Each run below is a few steps of one of 6 hidden systems, one row a step.
trace 1, K_72, 8 rows:
[[ -3 -27  28 -29 -42 -31  26  33  -7 -20  -4   0  27  19   0 -55 -36  13]
 [-24  11 -50 -23  35  28 -12  23 -25   0 -16  10 -47 -25 -41  43   1   9]
 [ 13  -9  16  49  21  10 -14 -41  59  19  36  19  16  17  23 -24  11  -5]
 [  0  -8  11  -8 -51 -26  17  51 -31 -35  -5  -5  25  -1 -15 -48 -28  -9]
 [-19  28 -52 -24  50  14 -31   5 -27  18 -26   8 -39 -16 -19  31  27  -5]
 [ 18 -16  32  11  20  -6   9 -31  57  20  37  13  18  31  38 -38   8  10]
 [ -2  -9   3 -15 -40  -5  39  62 -29 -40   1  -5   9 -11 -41 -20 -24   3]
 [-18  21 -54  13  43  23 -31 -13  -2  29 -19  12 -14 -28 -26  34  38  -9]]
trace 2, K_443 (8 x 18):
[[ 49  15  29  20 -22  20   7  21  26 -28  63 -17 -10 -28 -19 -15  22 -26]
 [ -9  22  -7   2 -13  -8  -3  15 -32  14 -28 -32   7  -9 -47  -9  73 -34]
 [-27 -15 -12 -59  11 -42  16 -10   0  39 -42   9  34  22  10 -30  16  21]
 [ 11 -26  -3 -53   4   5  27  11  47   0  29  27  -2 -21  -9   6 -48  44]
 [ 14  -2  -8  35 -10  37 -31  -6  49   4  39   5 -17 -50 -49  23   2 -12]
 [ -8  -2  13  34 -50 -21 -47 -12 -10  17 -24 -18  22  -6 -23 -41  23 -40]
 [-25 -12  -2 -61 -10 -34 -19  24 -45   0 -46  -1 -18  19   6 -33 -26   8]
 [-14 -24  -3 -36  53  26  -5   5  24   7  19  26 -55  27  -2   1 -22  35]]
trace 3, K_72, 8 rows:
[[ 22  -9  54  11  12   5  60 -12   3 -15  24 -20  -7  47  42  19   7  16]
 [ -4   8  -8  33 -18  13  63  22 -37 -33 -15 -16  21 -13 -20  56  -4   8]
 [  9  31 -32  34   8  -8  -4 -42   0  20 -19   4  37 -39  30  53  10  -5]
 [ 46  18  30 -24 -34 -38   3 -24  10  -4  11 -16  19 -23  61   0 -22  -7]
 [ 25  16  29 -40 -23   5  10   6 -30 -13  -7 -49 -54 -19 -10  50  11  -7]
 [ -3 -14  32  27  -1  18  15 -53  15  27 -18 -38 -13  20  -8  56  43   3]
 [-14 -32  21  18 -50 -23  35 -25   3   2 -33 -11  47   9   9  17 -40  24]
 [ -8   5 -28  -8 -15   0 -23 -11 -25 -11 -29   6 -17 -43  10  58 -63  15]]
trace 4, K_454:
[[  1 -26  38  18 -45  -8  24 -30  37  26  -6 -32  40   0 -32  -2  46  -6]
 [-28 -19 -22 -39 -43 -34   0  12 -19  15 -57  -2  33 -25 -28  -2 -26  16]
 [ -9 -11 -18 -40  19  -3 -54 -35  31  27 -10  24 -27 -20  17  10 -46  23]
 [ 20 -24  56  21 -31  11 -38 -18  33 -13  37 -11 -36  11   9 -24 -32  -8]
 [-30 -12  12  37 -21  21 -24  24 -48 -18 -27 -24 -37  23 -45 -10   4 -22]
 [-47 -12 -21  18  45  -5   0 -17 -24  22 -41  23   9  56  21  -9  13  15]
 [  0 -13   0   3  15  -9  40  18   2 -30  21  37  19  26  46 -20 -58  33]
 [ 17  23 -32  39  15  38  -2  33 -11 -46  40  18 -24 -36 -13  25 -27  -9]]
trace 5, K_462 (8 x 18):
[[-26 -34   1  61 -22  39  25   9   8 -14  -2  -5   9   0 -64  27  -5   9]
 [-29   6 -44  45 -11 -22 -24 -11 -21  12 -42  24  55 -12   4 -15  -9 -12]
 [ 14  19 -11 -35  14 -37 -39   1 -10  -4   1  27   1  -1  62 -45 -44  -2]
 [ 29   7  27 -25  21  27  -8  28   5 -32  53  -8 -70   7   1  -8  -7  -6]
 [ -5 -11  23  51   9  37  27   4   4  -1  17 -22 -11  27 -49   7  61 -13]
 [-33  -7 -21  22  -5 -24  44   2 -20  13 -43   8  70  19  -6 -11  25   7]
 [ -2  17 -52 -51  23 -30   7  16  -6   3 -12  42  30 -29  32  -6 -40  23]
 [ 47  15   1 -24   6  13 -24   4  47  -8  59  11 -27 -50   1   0 -15  -7]]
trace 6, K_454 (8 x 18):
[[-17  10   1  30   8  29 -40  -4 -47 -16 -23 -20 -65  13  -3  41 -11 -14]
 [-16  -5  26  48  24   2  15 -38 -17   6 -16 -10  -1  66  48   5  15   4]
 [ -9  -6   2  16 -10  -1  59  28 -43 -43 -12   4  15  27  23  17 -46  22]
 [  1  29 -46  33  37  26  11  -1 -18 -17   2  20  -9 -27  15  69 -20  13]
 [ 42  35  16  52   1  -8   9 -32   8  -6  25 -11  26 -12  58  19  17 -23]
 [ 29  38  16 -16 -27 -19  35  24 -55 -27 -13 -41  -2 -15  16  25  18 -22]
 [  1  17  -7 -35  32   6  30 -24  -8  24 -23 -22 -20  -7   2  70  42  14]
 [ 20 -21  40  -2 -29  -9  47 -42  45  15   7 -20  35  -6  14  34  -2  22]]
trace 7, K_977, 8 rows:
[[-19  -4  -7   4  19  -2  24  54 -26 -15   4  12   8  37 -28 -64  34 -10]
 [-15   5 -40 -14  46   4  40  52  -6 -10  15  35  20   9 -28 -35  31   6]
 [ 16  10 -27  -5  20   1  37  41  29  -6  45  31  44 -22 -24 -39  30   0]
 [ 26  16 -17 -26 -17 -10  19  46  15  -7  31   4  27 -49 -45 -31  33 -16]
 [ 16  12 -15 -59   2 -15  -3  20  22  27   7  -2   7 -43 -46 -20  53 -12]
 [  4 -26   8 -64  -8  -7  -1   3  54  36  14   1   2 -21 -49 -28  31  12]
 [-13 -41  -5 -34 -17  17 -19  14  48  18  11  10 -11 -33 -76  -9  -9  12]
 [-19 -21 -22   5  -7  20 -58  -8  42  31   4  15  -6 -32 -62 -17   2  -6]]
trace 8, K_462 (8 x 18):
[[ 10  19  14  53   4  23 -44  15 -34 -36  21  -8 -48  16  14 -15 -10 -36]
 [-10  11  17  39  35   8   8  -1 -35  -6  -2  -7 -14  70  28 -27  43 -15]
 [-12   0  -8   1  40  -4  73  22 -26 -18  -2  18  24  51  30  -6   8  27]
 [ 13  23 -45   3  40  13  53  30   5 -22  30  37  24 -27   7  25  -4  19]
 [ 43  41 -17  15   1  -4   8   2  28   0  39   6  40 -57   6   2  33 -26]
 [ 35  35  17 -38 -24 -34   5   3  -9  13  -2 -35  16 -28   1 -15  58 -33]
 [  3   1  12 -80  10 -16  16 -10  -2  34 -25 -29 -23   2 -12  18  47  11]
 [-12 -45  14 -39  -9  10  30 -27  48  29  -6  -8  -1 -12 -35  39  -5  40]]
trace 9, K_376 (8 x 18):
[[  6  30   2  18  14  14 -27  19 -31  -2   2 -24 -35   9 -27 -18  69 -43]
 [-26 -23  21 -16  14 -22  43   3  -9  19 -24  -7  24  60  -4 -38  44  11]
 [-14 -22 -28 -47  10  -2  56  28   5 -10  -4  27  18 -13 -14  20 -39  46]
 [ 23  20 -37  18  20  18 -14 -11  50  11  37  28  14 -62  -8  25  -1  -2]
 [ 34  12  32  28 -48 -23 -31 -10  19   2  21 -14  27 -20   5 -47  18 -42]
 [-11   5  11 -56 -28 -29 -17  24 -51   1 -40 -33 -24   5 -16 -22  16 -16]
 [-26 -25  -2 -51  46  13   2 -19  18  38 -18   6 -37  30 -13  16  20  30]
 [ -7 -50  13  30 -15  28  25 -11  59  -1  25  16  15  -2 -32  12 -37  33]]
trace 10, K_443 (8 x 18):
[[ 11  -9  10 -38 -55 -21   3  46   0 -23   8  -6  15 -31 -33 -42 -30  -5]
 [-14   8 -34 -41  34  15 -49  12   3  24  -6  11 -47 -25 -42  -5  25 -10]
 [ -5 -40  37   0  -9  -7 -14 -19  52  32  16   4  10  34 -10 -59  13   5]
 [-15 -28  -4 -10 -38   8  20  58 -10 -30   2   4   0 -13 -63 -22 -33   9]
 [-30   4 -57   6  44  17 -53   7   8  20  -8  39 -12 -16 -31 -17   7  -7]
 [ 12 -22  28   9 -12 -22 -19  -1  33   1  30  20  23  26  19 -82 -13  -4]
 [  6   4  -4 -26 -10  12  12  73 -30 -39  21  -4 -33 -11 -46 -24  -5 -10]
 [-24   5 -33   4  57  15 -25   4   9  31  -3  20  -8  16 -30 -26  57  -8]]
trace 11, K_376, 8 rows:
[[  6  12 -44 -38  17 -32 -27  -8  20  17   0  46  29 -37  36 -22 -39  15]
 [ 42   7  27 -23  -8   6 -41   2  40 -11  53   0 -40 -27  10 -27 -23 -14]
 [  0  -8  29  10 -23  22 -21  21  -9  -4   6 -35 -40   4 -61 -21  45 -32]
 [-50 -29 -10  -8   9  -9  14   1 -18  30 -50  -2  19  38 -42 -26  36  10]
 [-31 -32 -34 -29  18 -11  18  -1  22  10 -13  48  29   3   7  -9 -54  47]
 [ 23   6 -26  11   7  19 -33  10  38 -18  47  36  -9 -54  -3   3 -53   2]
 [ 22  23  11  44 -18   6 -53   9   1  -9  29  -9 -10 -14 -11 -43  27 -51]
 [-20  -7  18 -21  -6 -24  -1  26 -45   6 -32 -19  -5  43 -11 -57  36 -17]]
trace 12, K_977 (8 x 18):
[[ -6   9  -8  -4  18  24   5   0   2  25  -9 -24 -19 -16 -58  28  78 -15]
 [-20 -39   9 -15 -17 -27  13 -19  42  41 -19   8  55  15 -25 -40  19  16]
 [-16 -26 -37 -40 -10  -4 -15  36   8  -9  -1  39  -4 -31 -27 -22 -67  25]
 [ 17  20 -24  21  33  34 -55  -6  33   7  41  20 -36 -36 -15   6   9 -18]
 [  9 -11  45  34 -41  -2 -25  -4  15   7  12 -27  -1  15 -25 -51  39 -35]
 [-45 -16 -14 -38  -1 -10  -4  34 -45   5 -52  -4 -16  24 -39 -26   9   4]
 [-25 -14 -36 -13  70  12   2  -2  29  19   8  49  -3  26   5 -15   3  29]
 [ 13 -18  11  48 -15  21  12  26  36 -35  57  24  20  -5 -18 -39 -30   0]]

Name the system that made each run.
trace 13 (2 x 18):
[[-20 -30 -13  38  -7  30  40  25  -5 -37   3  22   8   4 -21  24 -56  31]
 [ -1  39 -57  62  28  11 -20   6 -16 -13   3  31  22 -32  16  17  -7 -18]]
 | K_376
trace 14 (2 x 18):
[[ 15  -3  37  -1   7  27  32   0 -19 -30  15 -30 -58  22  19  57 -15  16]
 [ -7  -8  14  66  -7  30  34 -26  -7  -5  -9 -23   1   7 -19  67  18   2]]
 | K_454
trace 15:
[[ -5  29 -71  -5  47  12   1  42 -18 -17  10  45   3 -32  -5   4 -13   7]
 [ 40  34  -8  16  36   2  -8  -8  39   6  54  18  14 -17  31 -23  33 -21]]
 | K_454
trace 16 (2 x 18):
[[-18 -17 -29   2 -10  28  33  54  -9 -27   3   9  -2 -26 -74  13 -12  13]
 [-19   7 -50  28  30   0 -47 -17  23  35  -9  39  28 -16  -8 -26  15 -10]]
 | K_443
trace 17:
[[-23 -23  17   8   9  -9 -44 -16  -7   2 -14  17 -24  51  41 -43 -45   6]
 [-21 -10   0   5  23  20   1  40 -42 -43   4  15 -49  44  13 -14 -46  12]]
 | K_72
trace 18, 2 rows:
[[ -6  -8   7  60 -23 -19 -24  -1   3  -5   5  16  43  23  12 -70  -6 -24]
 [-11  14 -20 -41   4 -22 -10  53 -58 -27 -22  13 -15   8  10 -39 -28  -2]]
 | K_376
trace 19:
[[-36 -21 -35  22  48  22 -14 -22  21  16 -10  43  -2  18  11  17 -31  34]
 [ 20  -8  18  62 -23  10  -3   1  24 -33  42  19  17  -3  30 -21 -56  -2]]
 | K_443
trace 20 (2 x 18):
[[-30 -20  -3  38 -29   8  22 -11  -3  20 -38 -19  36  -8 -59  27  33  -4]
 [-22 -13 -30 -10 -15 -34 -19 -36  14  37 -42  22  48 -23  17   3 -35  21]]
 | K_72
trace 21:
[[ -8 -12  40  28 -26 -19   4 -46 -25   7 -42 -33   5  35  41  27 -12   4]
 [-22  -4   0   0   2  -8  11 -16 -43 -10 -40   1 -12  26  50  41 -56  28]]
 | K_977
trace 22 (2 x 18):
[[ 24  -8  22 -42  13  -5  12  29  38  -3  52  11  -2   9  -5 -64  21   2]
 [ -5 -13 -13 -13  -3  22  12  48  15  -2  24   3  -7 -17 -82 -28  31  -6]]
 | K_454
trace 23:
[[-17 -13  -7  41 -55   9 -13 -12 -16   2 -36 -19  11 -34 -43  45 -21  -7]
 [-13  11 -11   7  -3 -29 -49 -50 -20  27 -52  -1  10   2  47  12 -15  -7]]
 | K_454
trace 24:
[[ 25   4  14  65  -2  38 -27 -24  37 -10  44   2 -21 -21  -2  29 -12 -12]
 [  7  12  31  59 -42 -16  -2  -6 -38 -14 -17 -34  24  17  14 -15  23 -40]]
 | K_462
trace 25 (2 x 18):
[[  8   7  -6   7  26 -25  10  -7  33  19  23  33  51  17  36 -60  20   0]
 [ 23  14   1 -51 -11 -12  42  64 -17 -35  25  -2   4 -16  -5 -30  -8   3]]
 | K_462
trace 26:
[[ 14  47 -39 -13   4  -5  22  24 -43 -20 -12  -8   4 -53  -1  52   7  -8]
 [ 39  32  12   1  18  -7   1 -50  32  28  16 -17  10 -20  40  29  46 -14]]
 | K_72
trace 27:
[[  3  38 -24   9 -14   8   6  29 -58 -28 -21 -23 -15 -41 -21  51   6 -23]
 [  8  25  -3  -3  39 -10   4 -53   7  39 -19  -8   7   9  45  42  48  -3]]
 | K_454
